One turn moves every row onto another: examples first, then more rows asked
tos: [-13  12  -6   9  -5 -31  -3  16   7   3  17  10   6   9   6   2  15  -2
  -5 -17  23 -22]
litot: [ -8  -8 -24  13  21 -13 -11  -3  12  -3   2   4  -5   7  -1   6  39   4
   5  14  23 -11]
zaz: [ -5   2  26  19   1  19   9  -6 -15  -5 -29  25  -8   1  10  12  17   3
   2  -4  15  -6]
vumeg: [-19  15 -20  23  -1  -9  -9 -19  -5  -2 -20 -17  -3 -24  17 -14  24  12
  -5  -3  -5  -4]
furis: [ -2  -4 -24  15  17 -16 -14   6   2  -7   1   1  -2  13  -7  -1  39   0
   7  22  12 -14]
tagu: [-24  18 -20  36   0 -12   4 -16  -4  -3 -17 -13  -4 -18  11 -15  20  13
  -7   6  -8  -3]
tunu: [  4  11 -17  18   1  -3  -5 -11 -31 -14 -15  -3  -2 -16   4 -24  -5  12
 -10 -10  14   5]
narip: [-22  -7   8   5  -2 -20 -13  -1   7  -8  -4 -11  -3   8  -1  13 -15  22
  -4 -10  -1  -5]
Dof: [-16  -8 -25   3   6   1  -2  11  17  -1   2  -3  -3  19  -6  -8  16 -13
  -7  -4  26 -16]
tufe: [  9  22 -13  -1  11  -6  -5 -20 -19   7   4 -15   2  -2  16   0  13   1
  13   1 -19   3]
bezag: [  3 -13   7  31  -5   1   1  -7  -5   9   7 -10 -13 -12 -23  -8   9  18
   9 -10 -17  -7]
riko: [-16  12 -18  35   3  -6  13 -16 -13  -5 -13   2 -12  -9   6 -12 -12   9
 -16  -4  21  11]
dos: [-11  23 -14  16  13  -9  12 -25  -1  17   6 -10  -8   6  18  12   6  -1
   7   7 -11  10]
sed: [  0   7  -8   7  -7 -28 -12   5   0  -8  17   9  15   6  -3  -5  16  -5
   2 -21  25 -23]
Vila: [ 11  29   2  27  -5 -16   6 -27  -5  -8 -10  -3   4  -9   7  11   1  11
  -8  17  -3   5]
Ganu: [ -9   9  -8  23  -5 -30   6   5   4  -9  20  15  13  11  -8  -2  11  -4
   0 -13  25 -21]
sotar: [ -4   4  24  18  -7  17  -2  -6 -14  -4 -35  18 -10  12   7  10  13  -9
   3   3  12  -5]
duku: [-16  13 -22  33  -4  -9  -6 -27  -7 -11 -19 -14   2 -19   4 -18  19   7
  -1   3  -4  -3]
rir: [ -3  -4 -24   3   8   0   2  25  -3 -11   5  -2   6  14 -12 -20  20  -5
  -4   0  14 -22]
nol: [  1   0  23  20  -3   3  17 -16  -7  -7   2   5  -7  -3  -4 -16  12 -24
  11 -16   4 -33]
kos: [  8  31   5  16  -2 -16   3 -20  -2   1 -11  -5  -1 -14  20  15   5  16
 -12  11  -4   4]
voge: [ -3  -5 -23  16  25 -14  -2   7   2  -8   6   7   0   3  -3   1  42  13
   5  16  15 -14]
dunip: [ 17  27   3  13  -5 -13  -7 -31  -5  -7 -13  -7   5 -14  13  11   5  11
  -7   8   0   4]
Vima: [ -6   1  17  21   0  15 -11  -5 -16  -8  -9  29  -5  14  24   8   5 -18
   6   1  -4   1]
fika: [ -7  -2  18  22   7  18  -2  -9 -13  -9  -5  35  -4   5  26  11   7  -8
   5  -6   1   1]
Sekul: [  7   1  13   8  -9  16  -5   5  -8   1  -1  24  -9  17  10   6   2 -26
   6  -1  -8 -15]
vufu: [ -3   3  25   6  -3   1   9  -6  -4   4  -1  -1 -15  -6  11 -12  16 -23
   7 -20   2 -34]
kitu: [ 12  -1  16  13   2  19  13   5 -16  -8   8  34  -1   2   7   4   6  -7
   7  -8  -7 -17]
rik: [-10 -13   8  30  -6   0   2  -9   9  20   6 -10 -23 -10 -13   2   8  16
   4 -11 -11  -4]
Gota: [-12  18 -16  14  -3  -8  -9   0 -19   6 -20 -10 -18  -6  19 -14  -8   3
 -18  -4  12   7]
vunef: [ -2  -1 -24  10  23   0   2   6  14   1  -3 -12  -1  11 -11  -6  30  -6
 -11   2  29  -2]
Gove: [  0 -11   7  20 -11  -1 -13  -5   0  18   1 -17 -20  -7 -15  -5   9   9
   7 -10 -18  -7]
nago: [-12 -11 -24   8  16   5  16  12  10  -9  10   7   5   4  -8 -10  21   6
  -7 -10  27 -18]
Kulo: [  5  15 -15  20  17  -3  16 -37 -14  -3  11  -3   8  -5   2   3   8   7
  15   1  -9   7]
zeda: [-10  -7   7   6  -3 -19 -14   0  -7 -20  -2 -10   7   6 -11   3 -13  24
   1  -8  -7  -9]
Kinu: [  4   3 -24  10  21  -3   1  16   2  -3  -3 -13   2  13 -14 -13  31  -6
  -9   8  20  -6]
neter: [-20  -8   8  16   3 -19   2  -4   1 -17   2  -3   4   3  -9  10 -15  31
  -2  -9  -1  -6]
tobem: [ -2  -5  14  14   0  20   9  -8   4   2   4  33 -10   7  14  16   2 -15
   4 -11   5 -10]
luz: [ -1   2  18  22   6  15  -2   1 -24 -13  -5  33  -1   7  23   3   8  -8
   6   0  -8  -2]
nid: [  1   7  26  20  -3  15   7   4 -25  -9 -31  21  -5   7   5   4  16  -1
   3   5   5  -9]
goze: [-12   5  25  23  -1  -1  27  -5   0   4   2   6 -17   0   6  -9  11 -22
   4 -12   2 -31]
Fode: [  2  -1 -23  12  28   1  11  12   5  -4   1  -7   3   4 -12  -9  33   4
 -10   1  25  -5]

fika turns into Fode
Dof turns into tobem
Now these:
Kulo turns into tunu
zeda turns into Gove
sotar turns into litot
tos turns into goze
Vila turns into duku

